(in the rows, 128 means zero)
A single turn carries every row of the set below to another of its rows. Some are shown first; where does it send the rows asked next?
Nuba: [132 111  96 143  97 141 155 104 129 134 125 136 150 124 125 122  87 113
 101 139 153 125 145 130]
nivo: [123 141 125 121 123 133 136 106 159 144 118 129 131 162 120 124 123 125
 103 107 169 127 127 166]
Kome: [143 128 130 146 139 153 122 100  94 130 105 128 117  95 125 129 116 126
 108 136 156 120 123 133]
Riv: [113 110 135 136 106 113 170 121 133 103  92 118 122 111 124 125 118 141
  92 134 149 142 117 168]
vovis: [113 152 110 139 117 154 138 103 158 124 116 146 100 144 133 121 103 113
 108 126 145 105 147 157]
lub: [142 124 118 136 100 116 149  93  98 127 126 149 118 116 128 118 122 129
  93 150 162 122 120 160]
resa: [134 133 137 148 142 131 164  92 153  94 107 150 147 120 114 141 102 121
 105 150 155 148 145 156]
Sare: [149 130 133 146 115 124 142 122 149 147 106 133 137 121 120 122 105 161
  96 144 125 132 120 162]
pom: [112 111 129 139 125 159 129  95 160 124 122 133 102 130 130 119 111 122
 105 159 153 118 140 105]
kogi: [142 126  86 129 109 124 103 105 146 110  85 123 129 116 123 122 119 116
 116 129 151 138  99 129]
zepe: [138 156 146 136 121 138 124 109 120 107 112 133  89 125 127 129 103 110
 120 159 140 121 106 154]
Sabal: [117 108 100 137 142 123 145  73 137 107  94 140 127  96 140 118 101 127
 102 147 155 130 120 153]
Kugit: [154 123 131 125 111 147 144 125 176  91  98 142 119 130 147 146 119 109
 117 137 148 151 107 138]
Rem: [142 148 135 142  97 129 122 102 159 132 116 134 146 135 121 131 133 134
  84 134 174 121  94 125]
rav: [126 135 144 159 119 137 153 116 106 116 108 125 125 100 103 137 136 126
 100 112 153 138 110 136]
Nog: [145 125 147 122 110 146 147 125 166  92 107 145 123 123 150 145 110 106
 119 135 142 151 104 137]
gepi: [116 106 119 150 135 149 127 116 121 107  85 128 138  89 126 136 120 110
 112 119 144 141 116 139]
vapil: [138 139 135 144 102 133 131 101 162 139 120 130 138 151 119 131 135 129
  87 133 174 124  89 130]
vuma: [149 143 107 116 121 142 146 109 164 102  86 146 116 151 132 124 110 124
 113 105 151 141 136 151]
mosop: [116 121 124 140 126 160 134 103 163 122 122 137  95 134 132 124 105 115
 106 164 157 106 132 113]
maluk: [ 99 121 135 142 118 131 147  92 141 114 121  98 114 138  99 126 130 107
 111 129 164 150 117 131]

mosop goes to vapil
Riv goes to Sabal
Where do these go?
Nuba goes to Sare
kogi goes to zepe
vovis goes to nivo
Kome goes to rav
Nog goes to pom

A single turn carries every row of the set below to another of its rows. Some are shown first; where does it send the rows asked next?
Zogo: [147 111 164 113 125 125 117 131 123 119 167 138 101 141 135 122 126 117
 138 119 140 121 136 124 121 141]
Mal: [121 136 121 121 139 130 112 134 125 144 136 111 120  97 107 128 137 145
 126 150 115 117 147 118  93 136]
rekab: [123 114 137 143 140 112 110 107 113 122 132 168 140 119 133 137 133 130
 145 141 126 114 112 133 126 106]
Labin: [116 114 129 101 110 148 124 124 136 105 138 115 129 143 132 136 140 119
 104 117 161 135 143 128 111 139]
Zesar: [111 138 145 137 117 101 130 128 143  84 149 118 119 108 114 125 137 141
 134 124 114 125 141 125 136 123]
ragiv: [132 128 160 136 148 145 122 132 115 121 156 144 108 123 129 155 118 139
 138 121 122 125  98 129 114 142]
gade: [137 110 177 127 121 131 115 132 126 127 171 128 106 138 132 127 120 125
 138 117 125 122 128 134 120 123]
Pila: [128 122 130 122 134 128 122  98 112 117 130 154 149 130 141 119 137 120
 160 153 124 105 132 132 131 120]
dap: [111 119 113 133 126 121 127 153 139 104 140 119 127 124  90 171 132 131
 133 110 127 109 121 124 116 133]
bidi: [114 130 132 141 127 112 125 113 119 160 134 160 132 126 129 131 134 127
 141 138 126 118  92 138 117 105]
zilus: [154 137  97 129  98 110 137 133 136 128 127 124 128 121  99  98 153 130
 111 126 118 128 120 124 123 122]
Vukof: [145 128 138 120 100 155 152  99 111 103 134 138 124 130 123 121 125 119
 142 110 121 134 114 129 154 130]
ket: [140  97 142 114  97 133 146 116 117 114 149 125 104 147 139 147 137 107
 125 122 123 131 119 117 126 142]
Gav: [121 122 137 129 136 118 105 138 110 131 122 138 141 135 108 136 134 138
 140 147 120  97 138  90 112 131]
zesi: [127 137 113 141 134 113 134 143 125 150 112 119 149 139 116 102 134 129
 118 129 109 130 116 148 132 105]
getis: [116 108 119 127 115 103 124 117 127 132 120 137 122 132 171 118 131 102
 136 129 117 122 115 125 124 122]
tosa: [150 116 136 138 117 142 130 111 132 136 134 145  96 117 117  99 104 120
 131 100 116 136 113 144 131 122]
Fer: [130 140  86 125 131 140 155 123 143 105 132 113 148 128  99 138 121 141
 128 109 118 125 125 122 134 118]
falut: [111 124 133 120 116 108 117 118 120 164 125 130 139 125 150 122 127 107
 139 134 125 116 105 142 113 119]
nodok: [136 124 114 112 121  86 124 141 143 121 162 124 117 104 119 132 128 143
 111 125 128 127 133 124 117 131]
dulo: [125 128 100 128 136 150 121 148 117 111 125 102 153 130  96 150 146 138
 129 127 123 118 136 132 118 119]
Nilos: [129 152 121 147 137 136 139 132 141 124 125 130 122  90  99 100 147 141
 130 124 107 125 128 125 129 113]
mokid: [117 121 112 125 131 125 141 141 149  98 138 105 133 131 116 156 128 128
 127 108 121 112 130  91 115 134]
fufa: [151 105 128 116 123 145 129 121 104 148 124 112 119 136 135 133 138 104
 105 127 127 146 112 141 106 139]
sav: [125 117 125 137 128 153 126 152 162 119 142 142 115 121 118 134 127 130
 108  99 138 122 102 148 108 129]
nid: [151 132 133 122 141 138 144 119 127 149 144 137 120 117 123 131 109 121
 118 110 126 139  88 155 118 139]
peges: [135 125 132 124 127 157 114 116  97 148 131 126  93 143 128 107 134 126
 131 134 131 146 139 137 112 133]
kedi: [136 133 151 135 133 174 113 116  87 109 121 132 126 124 125 132 135 134
 142 127 120 134 117 127 131 130]
sel: [121 136 128 127  95 120 115 121 118 111 125  98 127 132 100 118 152 131
 131 151 112 118 146 118 106 138]
Depo: [139 128 149 135 126 155 114 103  96 141 135 122 110 152 117 110 134 134
 127 139 128 147 131 132 109 118]
Bire: [120 126 104 116 113 164 137 120 147 139 122 126 115 134 108 125 128 119
 107 118 146 130 119 144  96 145]
mev: [116 134 129 131 130  83 130 123 137 124 143 141 138 133 111 134  95 149
 130 123 116 118 113 123 130 122]
Liku: [113 139 109 121 136 139 129 146 124 123 110  90 145 129 109 141 149 117
 119 113 135 127 133 110 113 131]
meb: [134 115 131 128 103 157 137 124 153  87 137 143 130 138 119 125 139 128
 113 100 143 122 120 106 128 121]
babug: [119 141 125 132 110 185 126 106 135 108 127 131 137 138 101 124 122 150
 126 121 132 122 119 124 113 123]
lekon: [104 114 115 120 121  94 153 120 141 116 134 141 115 124 120 129 112 123
 139 123 117 118 148 128 148 132]
danor: [108 130 143 125 132 164 103 139 133 106 148 120 136 129 124 144 122 152
 119 119 142 127 125 149 108 124]
Bok: [108 102 130 133 123 116 124 147 128 141 117 111 124 141 122 131 138 111
 135 147 100 102 144 124 108 134]
pek: [164 121 139 136 120 134 130  97 128 121 134 152 108 130 110  97 110 120
 127 106 128 136 113 129 130 125]
Gova: [128 137 107 124 137 126 139 130 111 132 107 146 143 123 111 101 146 128
 133 128 129 126 145 119 154 111]
fen: [123 123 111 127 120 123 144 103 125 124 126 152 124 143 157 109 141 113
 153 144 115 114 122 121 134 123]
Det: [111 148  97 127 125 124 150 134 140 122 120 115 134 119  86 142 128 124
 124  97 136 130 114 133 129 129]

ket goes to fufa
Depo goes to pek
babug goes to meb
Where do these go?
getis goes to falut
Zesar goes to sel
zesi goes to mev
Liku goes to Det

A single turn carries every row of the set below to another of its rows. Some are shown first; where does it send the rows asked next?
gabog: [108 161 140 127 123 124 111 120 140 115 121 156 119 117 115 124 107 127
 151 153 132 130 129 121 116 146 115 138 142 123 132 142 135 113]
resi: [129 125 123 127 126 136 124 125 127 106 126  97 138 117 125 116 142 138
 165 155 135 131 130 126 133 116 131 137 178 129 138 131 133 123]
fefi: [152 119 130 104 138 118 115 107 119 164 141 135 128 114 132 145 117 137
 116 125 127 128 137 132 148 120 117 139 125 152 133 107  93 137]
lef: [135 123 118 104 111 139 147 158 131 123 127 127 125 117 126 112 120 132
 125  82 145 136 123 139 114 109 118 123 136 110 122 129 144 161]
Miv: [132 119 121 105 104 141 144 165 130 127 126 133 128 128 120 116 126 130
 133  78 143 135 126 136 115 117 123 117 147 122 127 133 143 153]
Bir: [123 118 119 106  91 127 138 148 128 135 128 115 138 143 127 117 135 118
 123 149 143 134 126 131 116 117  88 114 128 128 151 124 126 168]
dolo: [127 138 153 122 119 116 125 127 133 131 118 140 149  99 114 121  89 143
 149 108 152 135 120 138 121 113 163 142 100 133 136 115 129 122]
fori: [132 120 115 118 125 121 128 123 126 142 116 148 146 131 152 124 107 153
  87 128 126 135 130 121 136 125 134  80 149 125 135 131 131 120]
katu: [125 135 156 122 114 118 123 132 132 133 118 145 151 106 110 123  94 143
 154 105 151 134 121 135 122 119 166 138 108 141 140 118 128 116]
kir: [126 122 109 126 129 131 120 121 131 119 128  99 128 148 127 125 129 130
 173 123 135 133 124 128 124 118 127 145 120 127 135 111 127 176]
Noseb: [104 160 141 130 124 124 118 119 138 108 122 151 119 108 123 117 109 124
 147 156 131 131 128 124 111 140 114 146 130 115 139 142 136 116]
leko: [129 109 136 119 125 125 130 119 107 149 145 130 133 113 145 126 138 121
 119 123 120 131 138 131 133 117 124 153 111 154 172 111  94 128]
Moseb: [133 128 149 141  98 108 124 110 127 142 112 113 177 114 118 131 104 127
 136 143 132 131 122 138 126 114 123 129 105 148 153 107 115 120]
Nube: [140 131 148 137 100 107 119 106 130 147 111 116 176 116 113 138  98 132
 136 142 134 130 122 138 131 117 121 124 110 148 142 106 115 122]
leb: [125 131 151 124 130 105 118 141 126 135 122 138 124 120 151 120 132 130
  72 134 139 131 124 128 127 113 128 113  99 122 140 142 129 119]
gud: [123 103 136 106 121 154 127 144 112 139 126 149 128 121 143 117 126 140
 100 141 123 129 132 112 121 118 161 111 151 146 149 108 115 131]
rono: [131 138 123 145 133 129 142 123 134 105 140 113 123 123 112 137 126 137
 145 137 153 145 103 116 128 120 123 116 165 114 125 144 126 106]
motek: [130 127 121 152 122 114 141 144 138 105 146 114 138 146 128 153 129 114
 150 105 137 133 124 144 118 114 123 124 120 124 133 147 116 151]
mabu: [127 129 103 119 118 106 115 123 132 136 119 170 145 131 137 134 141 142
 123  97 141 125 131 119 127 138 145 127 116 155 141 139 124 110]
pefe: [126 141 147 146 118 144 124 113 124 123 119 123 134 102 121 124 114 112
 144 121  97 128 132 130 120 134 102 148 160 131 136 123 129 106]
Fabur: [137 131 119 146 128 112 136 139 142 109 145 115 136 145 124 159 121 120
 148 106 140 132 122 145 123 115 120 120 125 122 119 145 116 155]
ruru: [134 130 120 125 134 133 124 118 131 105 125  93 135 108 126 117 134 141
 159 158 138 131 128 129 135 111 127 139 172 119 127 127 134 131]
famit: [119 115 117 129 121 123 142 127 118 128 119 140 148 121 166 107 118 143
  84 130 122 137 130 123 123 115 135  94 130 116 160 132 133 120]
mima: [133 123 117 100  97 125 131 144 133 142 126 119 136 145 120 126 127 125
 123 149 146 134 126 131 123 120  87 108 136 129 135 122 125 172]
vadi: [126 119 111 124 124 133 116 126 131 124 128 104 130 157 121 129 132 130
 178 119 135 132 126 126 127 126 130 140 130 138 136 113 126 169]
gezu: [133 145 144 142 125 141 122 106 127 124 117 121 131  96 120 126 105 117
 139 124 100 127 130 132 123 131  97 148 157 124 122 120 130 114]
gaz: [127 110 149 112 123 138 104 134 109 151 103 120 127 123 147  98 146 134
 100 112 117 128 131 116 133 119 142 133 123 146 147 108 138 121]
Tizo: [130 130 153 119 125 106 108 146 128 146 121 148 127 137 139 132 133 134
  81 129 140 129 126 123 134 126 131 100 119 139 133 145 127 110]
Mur: [125 136 124 150 131 130 149 124 131  98 142 108 123 117 118 129 130 132
 142 138 152 146 103 117 122 116 122 124 155 108 136 145 127 107]
fif: [141 118 144 104 136 133  98 122 117 156 102 118 122 118 143 105 130 145
  93 116 122 127 129 119 140 116 135 128 124 137 122 103 139 133]
Rud: [131 111 130 102 136 149 128 131 117 136 125 139 123 103 148 116 111 146
  87 148 127 130 128 120 122 105 152 118 138 124 131 102 118 146]
Tola: [129 136  98 120 133 102 123 108 134 123 119 154 139 104 151 123 128 144
 106 107 143 127 126 129 121 118 134 142  89 125 133 132 127 128]

katu goes to Nube
fori goes to Rud
ruru goes to Mur
Where do these go?
gaz goes to Tizo
kir goes to motek
gabog goes to gezu
mabu goes to fefi
Bir goes to Miv

A single turn carries every row of the set below to another of its rows. Some are shown first; where does it send the rows asked next?
Zetad: [148 127 105 172 145 127 148 148 102 115 123 131 108 135 144 104 159]
livi: [139 130 120 136 128 112 138 126 116 120 109 147 143 128 154 109 138]
somal: [148 127  89 153 152 138 153 128  85 171 142 139 138 142 133 119 115]
duz: [117 126 116 151 125 155 158 170 116 166 129 148 143 118 127 114 102]
Pinud: [146  98  89 154 149 141 150 119  91 167 121 123 150 134 129 118 111]
dar: [117 127 130 157 122 147 148 159 118 113 105 142 131 108 151 115 119]
Sobaz: [137 119  87 170 134 152 164 149  96 104 117 111 132 114 128  98 144]
par: [124 144 124 159 116 147 156 168 111 132 119 149 120 107 138 128 129]
nago: [135 116 102 146 153 126 187 117 107 135 131 124 122 122 150 106 115]
daki: [132 118  82 124 153 116 159 154 106 137 117 115 141 132  96 101 134]
kuzas: [138  91  97 149 151 134 170 112 106 144 115 113 140 122 139 110 112]
Fovir: [138 119 104 147 162 127 156 154 118 132 137 130 139 147 117  70 139]
venur: [140 141 106 155 110 147 139 163 101 140 116 159 130 112 125 137 137]
gar: [141 120 113 151 166 125 162 166 112 148 125 129 132 156 109  87 129]
fosat: [165 122 106 142 111 130 158 133 103 126  98 133 150 112 129 117 147]
kig: [151 119 103 151 110 157 171 161 103 155 109 134 150 106 113 120 124]
nat: [112 119  87 146 165 149 135 160 105 144 108 151 126 134 112 132 110]
gizu: [141 139  98 148 154 129 178 125  94 153 148 140 121 135 145 112 118]
kub: [143 121 101 150 113 149 121 149 104 129 100 158 147 116 127 131 132]
von: [136 119 101 136 161 118 164 167 104 151 113 119 132 146  96 106 128]
Zok: [132 127 105 157 164 125 129 155 107 139 117 155 104 147 135 126 137]
Nisun: [113 115  76 153 146 165 155 155  98 122 106 124 143 113 108 114 113]
Did: [133 118  84 130 153 122 153 146 114 125 133 120 145 132 109  78 141]
pebe: [129 112 116 151 120 148 128 146 114 112  93 147 148 113 144 117 120]
fako: [109 132 126 142 136 127 137 149 124 143 128 157 139 133 152 109 110]

duz goes to fosat
dar goes to venur
Where do these go?
somal goes to kuzas
Sobaz goes to Zok
von goes to Did

A single turn carries every row of the set below to another of its rows. Some are shown first; where does it send the rows asked next?
Leled: [138 123 138 114 121 148 131 119 136 149 104 120 135 101 151 124 167 160
 151 114]
zemav: [106 130 118 130  94 143 148 134 140 171 135 152 140 123 120 121 119 146
 143 159]
Kufat: [ 79 133 124 137 123 131 152 136 129 168 138 137 164 116 141 135 135 171
 138 138]
duge: [126 114 143 123 121 137 133 145 157 134 175 123 123  86 142 134 146 150
 125 133]
tuzil: [144 112 122 102 132 137 131 118 129 137 109 106 152 122 141 112 154 173
 142 113]
tozak: [ 85 146 133 112 117 144 134 144 144 157 151 147 143  99 148 116 131 135
 127 150]
koso: [134 125 141 124 123 151 134 120 136 150 102 120 134 101 150 124 165 163
 151 117]
gama: [100 154 137 119 128 154 139 141 120 178 140 130 165 123 123 119 124 156
 140 150]
nuvok: [143 125 100 118 120 139 117 133 128 157 154  92 161 121 117 109 134 152
 116 153]
Gef: [137 117 118 122 103 150 152 158 153 134 150 147 144  90 125 139 132 152
 139 142]
vorik: [113 103 110 116 126 118 126 131 135 140 168 103 147 134 132 103 125 162
 111 147]
lep: [143 110 100 115 107 131 147 132 147 141 154 127 150 134 106 113 112 158
 128 149]
tigo: [147 111 121 111 133 141 132 120 131 133 110 103 150 119 141 113 155 176
 141 114]
vik: [132 128 128  99 130 136 137 144 163 122 175 127 144  94 134 117 129 144
 115 132]
vabi: [136 128 143 131 130 130 156 128 164 139 167 128 140  95 126 149 140 168
 135 117]
san: [111 130 113 105 119 123 126 117 147 155 161 118 141 132 128  93 118 139
 111 152]
Bava: [128 113  97 139 112 112 131 109 144 158 154  98 144 124 127 121 139 161
 117 142]
tiza: [ 78 134 152 123 123 135 141 132 135 168 155 139 135 124 139 116 124 154
 135 145]
Gizaf: [152 144 147 120 126 159 135 141 149 152 162 121 141  86 120 137 143 145
 134 133]
kup: [126 130 140 110 127 139 136 105 128 161 100 120 142 133 140 109 148 166
 151 118]
fezu: [125 128 138 117 130 140 136 105 127 159 100 116 143 136 136 107 147 169
 150 120]

tuzil goes to Leled
vabi goes to Kufat
Gef goes to zemav
Where do these go?
Gizaf goes to gama
tozak goes to san
koso goes to fezu
tiza goes to vorik

